A single turn carries every row of the set below to another of its rows. Some are shown first; where does it send the rows asked next?
k_852: [-33 -16   1   2   6 -19  12 -34  36   6 -28   2 -10  44  -4   0  -7 -25
   2   7 -10  -2  23  -7 -21  24  -9  17   5 -25  12  -2  18  22 -11  33]
k_376: [ 13 -29   9 -21 -21 -15 -10  -6  -8  11  -1  15   0 -13  -2 -31   1   0
  -8  26  10  17  18   9 -22   3 -28  16 -13 -22 -41  10  24  25   9   1]
k_209: [-19 -13  -6  -1 -13   6  11  -3   2  17   1  10  28 -10  -4 -15 -10  -9
   3  15 -28 -17  35  14  13  -8  -2  36   5 -31  34  18  -6  -1 -26 -16]
k_220: [-13  -3   4 -14  -4   5  15   2  40 -21  -7  12   4  35 -10 -29  13 -12
   9 -13 -14  14   6  53  20  -7  -6  -2  11  -9  18 -17  17  15 -22   8]
k_382: [ -7 -12  -8 -16 -13   8  22 -20  -9   3   4 -15 -25   5  14 -58 -33   3
 -14   5  -7   5  -3 -19  12  26  18  10  -8 -21 -11 -16  49  10   0  13]
k_525: [-12   8   5  11   5  12 -32 -49   1  14  -5  12   4   8  -1  -4  -9   0
  -3   4   5   2 -28   4   0  -1  -8  10  49 -25  17 -26   9  44 -17  -9]
k_442: [  7   2   6   6 -13  -6  -8 -11   5   4 -25  22   4   2  20 -13 -24  20
 -37  -4 -23 -12  26  -1 -30 -30 -36 -13  21   2 -19  -9   5  -5 -38  15]
k_919: [ 39  10  32   1 -21  -6  14 -28   3   3 -11 -14 -39  -7 -16 -22 -29  15
   0  -2 -35 -24   8  -1  18   4  -2   4   6  -2 -20 -31  20  18 -20   9]
k_165: [ 15 -19  34 -14   1  -5  23 -26 -17  10 -38  23 -33   0 -12 -22 -19 -22
 -32  12 -29  -1   2  -2 -23  -1 -24 -11  15 -13   6 -26  15 -12 -25  36]
k_252: [ -2  -6  37  20   7   2 -10 -13   8  29  -3   3  24  20  20  13 -22  10
  12 -20   0  22  14  16   7  10  -6  22  -9 -45   5   9  -6  21  -4  45]
k_394: [ -7   3  -9  14  -8  30   6 -29   9   9 -25  20 -21 -10 -24 -34  -9 -23
   0  -5   0  27  -1  15 -12  -2 -25 -24 -22 -32  -9  26  28  -2  -3  30]
k_529: [  1  -8  25 -14  -3 -38 -29 -34   2 -18  -8 -12  14  29 -12 -26  -2 -11
  22  17 -14   7  -7  -7   1  15   1   2  -8 -10 -10 -54  37  -1 -19  27]
k_711: [ 13 -26  -2   0 -17  10 -13 -16 -14  -4 -23  -3 -12   2 -26 -68  -6 -13
  38  33 -12 -15  -6  13  15  -3 -29   5 -10 -17 -16 -19  13  -2  14  -3]
k_997: [-14  -6 -17  -7 -33 -14  -2  -7 -10  10   5  48  -7  -6  -9 -13   6   9
 -18   1 -17  29   8 -16  19   7 -22   2   8 -24  11  -3 -13  19 -28  -8]
k_580: [ -6 -26  25 -18  -7  19   0 -36  -6  22  -8 -26 -17   3  27   0 -25  -9
   9   8 -21 -26 -10  18 -21 -12  -8 -30   3   1 -22 -18   9   1  18  -3]
k_290: [-29  -1  19   7  -6  21  38   2   4 -12 -29  37   5  14 -17 -29 -15  11
 -18 -14 -34  12  19  18   4   0 -15  -6   1 -31  -9 -22 -27   0  -5  28]
k_355: [ -3   0   2   3   6  -9  -6 -34  23  -4  -8  24  15 -35  -2 -46 -12  -9
   6 -14  -3  11   1 -35  10   0  -8   1 -22 -11  23  12  23 -33 -16  14]
k_406: [ -1   5  28 -52  -9   5 -34   7  -7  24  10  16  18  -9   6 -23 -35  24
   4   4 -13 -12  -9   9  23  12 -16   4  24  -6 -17 -24  -5  18   3  -2]
k_331: [-31  -4  -9  -1  -1  -6  -3 -28  -4 -14   7   9  35 -19   8 -26 -27 -17
  13   1  -5  11   5   3  29   0   4   9 -10  -5  36  -4   2 -24 -16 -27]
k_351: [ -7 -27  35 -21   4   0   3 -16   1  -6 -26  13  50  30   0  -5 -20 -23
   1   6 -12   2  21 -12 -12   5 -55   0 -14 -23  10  12  16  -7 -25 -10]
k_28: [ -6  -9  15  -8 -14  29  14   9   8   8   0   6  48   8 -14 -41  -7  -3
  25  -4 -28 -25  24  12  -1 -17 -24  11 -12 -23  23  15   9  -9 -12  34]
k_370: [-10 -27  43  38  15  -3   0 -35  -9 -11 -12  14  19  -7   8 -20 -13   3
   3  -1   3  27   6   3  45 -14 -14  15 -12 -19  -6   5  22  15 -23 -16]
k_239: [-24  18  28  -3   1 -25 -13 -18  -6 -13  -8  34  -2  49  20   1 -28 -11
 -33   5 -28  12   9  23  11  -2 -23 -12  -5  -9  15 -13  -4  -3 -32  15]
k_193: [ -8 -23  -3  12 -14   1 -23   0   9  14 -12  23  12   5 -31 -28 -11 -36
  -4  16   2   5   7  19  29  11  -8   9 -13  10  -3  37  -8  22 -17  -5]
k_255: [-11  -7  -4 -10  20   9  -2 -34  -1  29 -23   0 -15  11  -1   0 -14 -12
  -5  11  -6 -30 -17   7  -9   4 -22 -14  21  32  -7 -27  11  -4   5 -22]
k_205: [ -1 -18  41  31  -6 -13  -9 -44  -5  36 -31   0   8   8  10 -34 -26 -13
  -3  33 -19 -12  14  33   5  -7 -47  -3  21 -13  -8  17  30   2  -6   6]
k_15: [-11   9  11 -12   3  44   3   8  15  -5  17  19  13   6   2 -24 -26  10
  26 -10 -17  16   6  25   1 -27  -3  11 -12 -10   9 -17   1 -24   5  38]
k_864: [ -4 -10  13  34  -1  26   5 -48 -36  26 -38 -31  -2 -14   8 -13 -23   5
   4  18 -16   5  17 -10  -8   8 -19  15   6 -13  15   1  15  16 -21  22]
k_873: [  2  -9  -7  -5 -38 -14  -9  -7  12  -5  -7  -4   7  20 -22 -60 -47  -6
   1   8 -21  -6  -5  31   6  23 -14   3   3   9 -11 -13  20  33  21  28]
k_732: [ 13 -14  21   9  11 -24  10 -18  37 -21 -17  -2   7  43   7 -36 -38 -37
   0  -6 -15 -27 -16  -6 -12   2  -4   0 -11 -13  -4 -26  12 -20  -3  15]
k_180: [-18  11  48 -20 -10 -16   8 -10  -7  -8  -8  -5   6  -5   4 -37 -29  -3
  15  10  15  39   6  -4  26  24  -8   7 -27 -17  -4 -10  10  -8  25  -7]
k_8: [  3   6  19  -2  13  13  -6 -12  31  17   2  29 -14 -22  13 -13 -21  13
   3  -4 -13  23  18 -15  -4 -15   7  32 -15 -27   2   3   7 -31  -2  28]
k_727: [-24  13  18 -20 -34  17   2   1  10  18 -39  12  51  12   1  -8 -15   3
 -12   5   6 -15  24  19  20   8 -19  -6 -29 -13   2  -1   2  13  15   7]
k_162: [ 10  -2  11  -1   0 -12 -34 -43 -34   8  -9  -2   0  39  -2 -33 -19  22
   3  -4 -10 -25 -31 -28   4  -4 -10   2 -11   3 -22  -5  -4   4 -22  16]
k_118: [ -6  -4  21   8 -21  12   7 -46   7  21 -36  -9  16  26 -13 -29  -1 -11
  42 -26  -6  24  -5   8  21  14 -11 -18  20 -44  19 -14  31  12   7  20]
k_341: [ 18   9   1  14  -7  -1  16 -24  10  25 -19  -6  -8  14  36 -23 -65 -19
  12  24 -20   6 -11  12  -3  -7 -10 -25  -7 -31 -10   9  19 -15  -4  33]
k_189: [ -9 -24  35 -17  -1  -2  -3  -7  25   3 -14   5  11  23  -5  -2  -6 -15
  19  10 -33  41  -3 -20 -10   5   5  -4 -13 -32 -22   1 -15 -22 -10  39]
k_242: [-23  13   0  -7  -6   4  -7 -41   8  30   1  -6  -5  19  22 -10  -9 -15
   3 -16 -31  -2 -26   9  32  17  38  -4  16 -17  12 -22  22  14 -18  21]
k_983: [  3 -16  15   0   4  10  -1 -27 -33  22 -12  -2  -5  -4  -9 -31 -38  18
  11  23 -11  59 -13  44  14   5 -22  -1   3 -29   5  -1   2  20  -9  12]
k_860: [ -6   3  20 -27 -38   8 -15 -24 -32  22 -23  21   9  24  33  -9 -34   8
 -16 -17 -15   1  -4   1 -11 -12   5   5  13 -29 -12 -24  -4  19  26  13]
k_61: [  7 -17  -5   9  -8   5 -21 -30 -11   0 -14  -8   6  27   1 -46 -25  27
   5  -6 -37 -30 -37   8 -20  20  -3 -16  10 -13  -5   3 -19  22 -17  20]
k_948: [ 30  -4  -5 -25  11  11 -18 -19 -16   2 -26  18   1   7   3 -17 -14 -24
   5  44 -16 -18  10  11  14   6 -51  -2   2  -5  17 -25  -2  -5 -41   1]
k_433: [ -2  13   5  27   9   0 -19   1  21  19  -7  -8   8  15  14 -29 -26  -4
   7 -35 -17  -7   7   8  -8 -15 -15 -21  53 -24  -1  -6 -12  16   1  26]
k_465: [-17  -3   6 -24  21  -6 -28  -8  23 -13 -10 -10  21  26   9 -34  -7  18
   3   8  -3 -38  28  25  12  16 -26  13  24 -27 -17 -25  25   2 -17  14]
k_116: [ 24  11  27  17 -11 -24   2 -27   9  16 -39 -11   6  11   5 -21 -17  24
  12   5 -46 -32  18  18  14  31  -6   5  17  -4 -15 -29  19   1 -12 -11]
k_72: [ -4  -6  10 -14  -4  20   9 -29  42  -9 -15   3   5 -18  -7   3   5   6
   1   4   0  37 -29 -17  15  -8  -5 -15  -6 -23  13 -12  36  17 -21  12]
k_405: [ 20  15  42 -20 -31  -4 -11   3   0 -17   0  37  21   6  -8 -28 -10 -20
 -26 -26   7  -5  -3  -5   7   9 -39 -19   8 -10  -1 -16  17  13   4  -5]
k_473: [ 15 -10  15  -4 -11   9 -19 -17 -53  20  -8  -1   1   2  20 -38   2 -18
   1 -13 -16  13  15 -42  15  -1 -10   4   9  -5  12 -30  -1  13  -7  -9]

k_180 moves to k_997
k_525 moves to k_205
Now these:
k_209 moves to k_28
k_919 moves to k_162
k_433 moves to k_341
k_72 moves to k_370
k_732 moves to k_242
k_118 moves to k_983

